Small tables with named rows and columns. After each table, cells are looked up by row and column.

Murak =
fields: Tirip, Sikotil, Pudomi, Kidot, Pedupuv
Tof: [0.48, 0.38, 0.47, 0.56, 0.30]
Ruka: [0.28, 0.27, 0.57, 0.49, 0.51]
Pum: [0.27, 0.71, 0.70, 0.64, 0.15]
Vodef: [0.30, 0.54, 0.52, 0.56, 0.40]
Siso: [0.37, 0.71, 0.50, 0.42, 0.26]
Zuk: [0.58, 0.70, 0.51, 0.15, 0.21]
Zuf: [0.20, 0.15, 0.59, 0.84, 0.49]
Luf: [0.31, 0.44, 0.56, 0.91, 0.38]

What is the Pudomi of Vodef in Murak? 0.52
What is the Pudomi of Pum in Murak? 0.70
What is the Tirip of Vodef in Murak? 0.30
What is the Pudomi of Tof in Murak? 0.47
What is the Pudomi of Zuk in Murak? 0.51
What is the Pedupuv of Tof in Murak? 0.30
What is the Sikotil of Ruka in Murak? 0.27
What is the Pedupuv of Ruka in Murak? 0.51

Table Gizaku
	Dipogu	Sav	Timomet	Nopug	Lel	Naz	Sep	Badu	Vuzu
Buv	72.973	35.233	28.094	38.791	14.875	32.782	33.079	52.552	33.151
Bodoruk	7.973	51.545	66.379	33.309	61.945	58.561	40.146	6.209	64.297
Kiro	22.899	43.841	45.113	39.030	36.250	39.809	38.711	31.859	46.270
Gik	16.227	47.598	56.644	36.641	47.344	50.680	36.694	17.889	56.105
Pok	6.699	48.765	49.152	40.935	49.417	45.103	42.521	32.352	48.386
Bosafi	83.840	39.356	37.092	43.108	35.799	43.886	27.948	49.471	39.559
Raguz	25.581	46.252	45.490	40.475	42.205	38.556	32.830	29.939	47.972
Lufip	26.818	46.425	35.979	42.501	39.641	29.507	32.935	40.934	40.864
Duk	69.075	37.423	24.607	37.090	32.954	34.810	53.825	66.147	27.590
Gigekul	28.291	43.589	44.476	38.483	34.885	37.367	36.333	30.505	46.575

What is the Lel of Kiro in Gizaku?
36.250
What is the Naz of Gik in Gizaku?
50.680
What is the Lel of Bosafi in Gizaku?
35.799
What is the Lel of Buv in Gizaku?
14.875
What is the Sep of Pok in Gizaku?
42.521
What is the Naz of Lufip in Gizaku?
29.507
What is the Badu of Pok in Gizaku?
32.352
What is the Sav of Buv in Gizaku?
35.233
What is the Badu of Duk in Gizaku?
66.147
What is the Dipogu of Gigekul in Gizaku?
28.291
What is the Vuzu of Buv in Gizaku?
33.151
What is the Sep of Bodoruk in Gizaku?
40.146
What is the Timomet of Raguz in Gizaku?
45.490
What is the Sav of Raguz in Gizaku?
46.252
What is the Timomet of Pok in Gizaku?
49.152
What is the Nopug of Bodoruk in Gizaku?
33.309
What is the Badu of Bodoruk in Gizaku?
6.209

Suv:
	Dedin	Nezod	Rigu
Nilu	112	69	131
Lipe	163	91	129
Senub	137	166	152
Bigosol	130	201	163
Tul	134	92	112
Pebesus	160	37	172

Senub, Dedin: 137
Tul, Nezod: 92
Tul, Dedin: 134
Senub, Nezod: 166
Bigosol, Nezod: 201
Lipe, Nezod: 91
Tul, Rigu: 112
Lipe, Rigu: 129
Senub, Rigu: 152
Pebesus, Dedin: 160
Bigosol, Dedin: 130
Pebesus, Nezod: 37
Nilu, Rigu: 131
Lipe, Dedin: 163
Nilu, Dedin: 112
Which row has the largest Dedin? Lipe

Table Vus
,Zutat,Lesuzof,Dimuz,Saf
Zurogom,0.1,0.5,0.4,0.2
Rek,0.4,0.3,0.5,0.5
Sesudo,0.8,0.6,0.8,0.7
Ligo,0.9,0.8,0.7,0.9
Gusopa,0.2,0.7,0.4,0.5

Ligo, Lesuzof -> 0.8
Ligo, Zutat -> 0.9
Rek, Saf -> 0.5
Rek, Dimuz -> 0.5
Zurogom, Saf -> 0.2
Ligo, Dimuz -> 0.7
Gusopa, Lesuzof -> 0.7
Sesudo, Lesuzof -> 0.6
Sesudo, Zutat -> 0.8
Sesudo, Dimuz -> 0.8
Sesudo, Saf -> 0.7
Zurogom, Zutat -> 0.1
Ligo, Saf -> 0.9
Gusopa, Saf -> 0.5
Gusopa, Zutat -> 0.2
Rek, Lesuzof -> 0.3

Ril
       Vav  Gesabo  Verug  Dufom  Zed  Som  Puronim  Ludufun
Kesud   88     170     57    198  153   62      141       63
Mek    157     124    151     72  161  123       89      159
Kuf    161     143    193    108  125  185      132      198
Degup   86     161     94    196  141  101      141       57
Mib     73      82     20    127  130   28       31       58
Por     82     124    159    211  133  152      139      141

Mek, Som: 123
Mib, Dufom: 127
Mek, Zed: 161
Mib, Verug: 20
Por, Vav: 82
Kuf, Dufom: 108
Degup, Gesabo: 161
Degup, Puronim: 141
Por, Verug: 159
Por, Ludufun: 141
Mek, Dufom: 72
Degup, Vav: 86
Mek, Ludufun: 159
Por, Puronim: 139
Kuf, Som: 185
Por, Dufom: 211
Degup, Ludufun: 57

Table Las
,Zunabid,Sumit,Sozo,Zokol,Laruzo,Kov,Luk,Fad,Gor,Fuze
Numu,4127,4539,2328,5327,3578,3979,3352,4206,4089,3919
Zar,7756,3638,3433,2998,3556,3387,2968,4005,4164,3971
Fudir,4064,4410,3153,4550,2686,4434,3401,3711,4185,4582

Laruzo of Fudir: 2686
Luk of Fudir: 3401
Laruzo of Numu: 3578
Gor of Numu: 4089
Fuze of Numu: 3919
Kov of Numu: 3979
Fad of Fudir: 3711
Fuze of Fudir: 4582
Fad of Zar: 4005
Sumit of Fudir: 4410
Luk of Zar: 2968
Zunabid of Fudir: 4064
Kov of Zar: 3387
Gor of Zar: 4164
Row with the largest Fad: Numu

Zase =
       Zil  Fibo  Tid
Vik    253    99   40
Valek   74    50   94
Kug     43    14   87

Tid of Vik: 40
Fibo of Valek: 50
Fibo of Vik: 99
Zil of Valek: 74
Tid of Kug: 87
Fibo of Kug: 14
Zil of Vik: 253
Tid of Valek: 94
Zil of Kug: 43

Nog
         Leguzil  Tilodob
Nuzabaz      0.8      0.7
Nimu         0.7      0.6
Kod         -0.9     -0.1

Leguzil of Kod: -0.9
Tilodob of Nuzabaz: 0.7
Tilodob of Nimu: 0.6
Tilodob of Kod: -0.1
Leguzil of Nuzabaz: 0.8
Leguzil of Nimu: 0.7
Row with the largest Leguzil: Nuzabaz

Bufibi =
         Ter  Pazotar  Buv  Safon  Vumapuz  Zom  Ful
Gasen     41       -6   66     19      -56   19  -35
Mezo     -55       22   56     20      -36   41   35
Mavozap  -19        0   55     -3       45   67   94

Mavozap, Buv => 55
Mezo, Zom => 41
Mezo, Safon => 20
Mavozap, Zom => 67
Mezo, Ful => 35
Mezo, Pazotar => 22
Gasen, Zom => 19

